The rows of R fall into 4 groups and each row is roughly a mix of its group's hidden directions.
R, 96 rows:
1, 3, -2, -9, -45, 21, -1, 16, -22, 1
10, 7, 4, 24, 23, -19, 6, -10, 31, 23
19, -2, 13, -25, -10, 9, -21, 30, -24, 4
-42, -8, -2, 4, 2, -6, 19, -7, -29, -11
22, 15, -18, -17, -2, 7, -3, 14, 1, 41
23, -17, 21, -26, -6, -6, -15, -9, -24, -21
18, -6, 15, -30, 16, -18, -20, -22, 8, -17
1, -13, 2, 9, 20, 2, 28, 0, -22, 37
-36, 8, -16, -12, 1, 2, 12, 23, -28, 7
-18, 16, -27, 24, 5, 9, 12, 16, 22, 19
-19, -4, -9, 5, -22, 3, -7, 30, -26, -28
13, -32, -5, 3, 17, 4, 26, -2, -31, 10
-9, 20, -18, 20, 9, 2, -6, 12, 42, -4
15, -6, 27, 15, 21, -1, -38, 7, 14, -4
-21, 2, -18, 31, -16, 14, 22, 20, -12, 11
15, 27, -7, 11, -3, 1, 0, 15, 23, 38
-23, -18, 16, 16, -2, -7, 5, -16, -10, -39
18, -33, -6, -9, 4, 5, 16, -2, -38, -5
6, -20, -7, -27, 19, -23, 19, -13, 24, 12
14, 6, -14, -22, -26, 12, -27, 19, -12, -18
30, 10, 14, 12, 6, -2, -5, -14, 39, 15
-18, -4, -14, -17, -31, 19, 5, 8, -28, -17
12, -29, -7, 18, 34, -4, 26, -7, 0, -5
13, -21, -11, -21, 21, -26, 20, -6, 24, 7
10, 16, 12, 30, -35, -5, -11, 17, 5, 13
-2, 3, -12, 23, 20, -25, 12, 13, 20, 30
-39, -8, -15, -4, -1, -1, 14, 5, -35, -8
5, 6, 2, 32, 18, -21, 5, -3, 30, 22
26, 8, 10, -20, -3, -4, 4, -11, -9, 43
-3, -1, 0, 5, 41, -18, 6, -27, 22, -3
-23, 8, 1, -15, -39, 8, 1, -4, -27, 11
-41, -2, -15, -4, 2, 3, 8, 19, -25, -18
30, 14, -12, -18, 3, 7, -7, 9, 12, 37
7, 10, 18, -14, -32, 13, -21, -3, -21, -23
5, -28, -3, -13, 27, -33, 5, -12, 16, -11
-2, -8, 6, 2, -31, 16, -17, 31, -22, -15
6, -10, 27, -26, -19, -8, -12, -19, -24, -17
-20, 2, -12, -13, -34, 13, 2, 6, -28, -20
37, 10, 27, -6, 3, -1, -12, -7, 28, 10
-9, 4, 20, 27, 10, -12, 17, -33, 21, 7
-35, 18, -7, 4, -32, 0, -5, -10, 18, -16
11, -13, 14, 31, 21, -9, -29, 15, 6, -17
35, -9, 5, -24, -2, 3, -23, 12, -19, -18
-38, -14, -7, 1, 0, -4, 16, -6, -33, -15
19, 4, 19, 13, 31, -14, -8, -19, 28, 6
-3, -4, 9, -25, -14, 21, -12, -11, -22, -34
39, 12, 3, -2, 0, 6, -17, 7, 32, 15
11, -8, 26, -27, -17, -7, -17, -15, -22, -19
-10, 19, -13, -27, -27, 13, 24, -13, -14, 9
12, -1, -1, 24, 19, -14, 9, 7, 27, 34
-7, -31, -3, -12, 25, -30, 11, -15, 16, -3
-14, 16, -18, -21, -27, 10, 29, -11, -17, 7
-11, 7, -12, 27, 20, -23, 16, -14, 26, 13
6, 11, 4, 31, 16, -22, 4, -12, 31, 18
15, -21, -15, -19, 19, -29, 21, -5, 20, 0
33, 6, -11, -31, 0, 9, -12, 13, -2, 27
-16, 5, -16, 35, -16, 15, 17, 24, -13, 8
-36, -14, -17, 0, -3, -1, 12, 2, -34, -15
39, -14, -4, -18, 9, 7, -13, 19, -24, -3
21, -6, 14, -28, 18, -19, -20, -19, 11, -17
13, -10, 22, 21, 22, -6, -36, 8, 10, -12
31, -1, 23, 14, 1, -4, -8, -22, 32, -2
-4, 2, -10, 30, 19, -25, 10, 10, 23, 24
21, 2, 13, 14, 30, -14, -2, -7, 29, 22
-3, 15, -23, -25, -24, 4, 32, -8, -13, 4
14, 1, 15, 15, -21, -1, -23, 39, -8, 7
10, -17, 20, -10, 8, -2, 15, -8, -37, 26
13, 9, 18, 24, 9, -7, 4, -22, 38, 10
-10, -15, -14, -5, 12, 21, 28, -34, 15, -5
-20, 18, -4, 23, -26, 25, 3, 10, -24, 2
3, -18, 4, 41, 20, -9, -15, 22, 7, -9
20, 15, -14, -11, -1, 2, 4, 4, 1, 48
41, 12, 12, -7, 0, 4, -17, 4, 29, 13
39, 11, 13, -1, 1, 3, -16, 1, 34, 10
-2, 22, 5, 28, -20, 26, -15, 19, -19, -3
7, -1, -9, 23, 16, -15, 14, 12, 23, 36
37, 10, -5, -21, 4, 7, -10, 5, 14, 31
-35, 24, 7, 3, -26, -5, -7, -14, 22, -5
13, -33, -7, 0, 13, 4, 25, -3, -34, 5
37, -23, 2, -10, 21, 3, 2, 10, -28, 5
-6, 16, 7, 12, 18, -20, 0, -39, 19, -14
16, -3, -10, -24, -25, 10, -23, 13, -19, -24
-22, 5, -18, 28, -18, 15, 23, 18, -14, 11
5, -2, -4, 2, 33, -6, 18, -30, 27, 14
-26, 12, -9, 6, -23, -2, -8, -10, 28, -30
-19, 5, -11, -6, -40, 13, 2, 8, -26, -17
41, 7, 13, -2, 1, 3, -17, -1, 32, 6
2, -11, 25, 26, 20, -1, -36, 7, 6, -9
13, -7, -35, 16, 19, 15, 13, 27, 1, 12
37, 10, 18, 8, -2, 0, -14, -3, 35, 5
5, -25, -6, -22, 22, -31, 11, -16, 15, -7
4, -18, -26, -16, 9, -27, 33, -4, 10, -2
-14, 4, -8, -19, 3, 9, 16, -44, -1, -19
-13, -1, -13, 22, 33, -26, 12, -2, 21, 10
2, -12, -5, 26, 35, -8, 18, -7, 27, -7
7, 14, -6, 11, 18, -2, 11, -16, 31, 35
Each list below has two rows that fit no group; the rest each fit one group, if only roughly. Name those rows in the order they come.
  * Z829: -14, -15, -12, -1, -23, 5, -5, 16, -34, -27
  * Z104: 7, -6, 16, -13, 13, -32, -19, -25, 16, -20
  * Z704: 16, 2, 23, -28, 10, -21, -27, -14, 15, -4
  * Z22: 18, 0, 4, -28, -24, 6, -25, 9, -25, -15
  * Z614: -8, -4, -17, 18, 24, -16, 19, 15, 16, 31
  * Z165: 9, 7, 2, 17, 34, -24, 3, -7, 24, 23
  * Z914: 14, -6, 7, 3, 44, -7, 3, -20, 25, 7
  * Z884: 12, 2, -3, 24, 10, -10, 15, -2, 27, 38
  * Z229: -12, -25, 10, 5, -10, -4, -4, -14, -21, -40
  * Z217: -8, -7, -17, 19, 27, -18, 16, 17, 17, 26
  * Z445: 5, 11, -14, 19, 33, 3, 9, 16, 22, 25
  * Z28: 11, -3, -3, 23, 13, -12, 4, 25, 19, 36
  * Z910: 21, -6, 13, -25, -10, -4, -26, -3, -9, -34
  * Z722: -38, 11, -18, 18, -13, 4, 18, -9, 22, 3
 => Z104; Z704
  * Z980: -8, -6, -14, 25, 22, -20, 11, 22, 16, 25
  * Z221: 8, -11, 4, -24, -28, 5, -13, -7, -28, -26
  * Z207: -11, -10, 3, -28, -5, -6, -3, -10, -29, -36
  * Z594: -15, 4, -13, -13, -38, 20, 6, -3, -22, -18
  * Z846: 15, 4, 20, 14, 11, -7, 10, -34, 28, 15
  * Z767: -6, -5, -13, -3, -37, 27, 12, 20, -20, 5
  * Z425: -20, 28, 0, 16, -23, 16, -19, 18, -13, -17
  * Z339: 14, -25, -2, -27, -6, 7, -18, 4, -22, -29
  * Z87: -27, -18, 6, -21, 6, -2, 7, -12, -32, -22
  * Z296: 3, -20, 6, -7, -3, 5, 22, -8, -43, 20
  * Z328: -33, -15, 12, -3, 4, -4, 7, -6, -22, -35
  * Z974: 2, 10, -3, -25, -36, 9, -25, 10, -16, -13
 => Z207; Z425
  * Z353: -5, -19, -13, -24, -7, 8, -12, 17, -31, -26
  * Z599: -1, -16, -11, -18, -16, 10, -12, 20, -33, -25
  * Z267: 12, 6, 6, 21, 32, -10, 0, -1, 21, 32
  * Z413: 10, -17, -2, -6, 24, -33, 14, -2, 25, 20
  * Z459: -25, 21, 0, 6, -19, -5, -12, -9, 34, -22
  * Z114: -25, 12, -4, -29, -21, 10, 16, -26, -14, 1
  * Z400: -2, 14, 8, 22, 33, -11, 5, -2, 35, 11
  * Z818: 11, -11, 13, -26, -22, -2, -17, -11, -22, -29
  * Z509: 30, -26, 20, -13, 12, -4, -1, -2, -31, -4
  * Z802: 8, -4, 8, -27, -28, 0, -22, -4, -17, -29
  * Z206: -7, 12, 2, -12, -37, 5, -14, 12, -30, -18
 => Z267; Z413
  * Z146: 24, -14, 23, -26, -7, -3, -12, -5, -32, -5
  * Z542: -15, 15, -5, 23, -19, 28, 13, 17, -7, 26
  * Z397: 2, -16, 7, -30, 19, -17, 1, -22, 27, 15
  * Z826: -18, -10, -19, 30, 18, 0, 30, -7, 18, 3
  * Z81: -33, -13, 5, -6, -3, -8, 10, -5, -32, -27
  * Z299: -14, 18, -11, 41, -8, 17, 14, 7, -7, 18
  * Z198: -16, 0, -9, -19, -41, 10, -4, -3, -26, -10
  * Z738: 17, 5, 1, 3, 13, 4, 19, -28, 29, 28
  * Z391: -29, -12, -11, 21, 16, 5, 21, 10, -30, 8
  * Z473: -16, 15, -16, -14, -25, 20, 28, -5, -16, 17
 => Z299; Z391
  * Z545: 4, 25, 6, 26, -1, -16, 6, -28, 28, 10
  * Z348: -28, -12, 8, 30, -5, -4, 5, -12, -3, -34
  * Z692: -13, 17, -11, 27, -26, 19, 2, 15, -25, -10
  * Z589: 1, -19, -12, -6, 32, -4, 18, -6, -33, -18
  * Z411: -23, 11, -4, 33, -15, 24, 10, 15, -12, 16
  * Z30: -39, -8, 12, 20, 4, -8, 15, -13, -8, -27
  * Z563: 13, -10, -10, -4, 18, -35, 11, -12, 32, 10
  * Z389: 26, 5, -10, -29, 2, 7, -1, 6, -7, 39
  * Z91: 25, 17, -5, -22, 4, 3, -2, 5, 5, 42
  * Z135: 26, -19, 5, -9, 17, 4, 9, 7, -35, 22
  * Z830: -24, 5, -13, -13, -27, -2, -6, 15, -30, -22
  * Z587: -21, -16, 3, 28, 1, -5, 6, -9, 7, -40
 => Z589; Z563
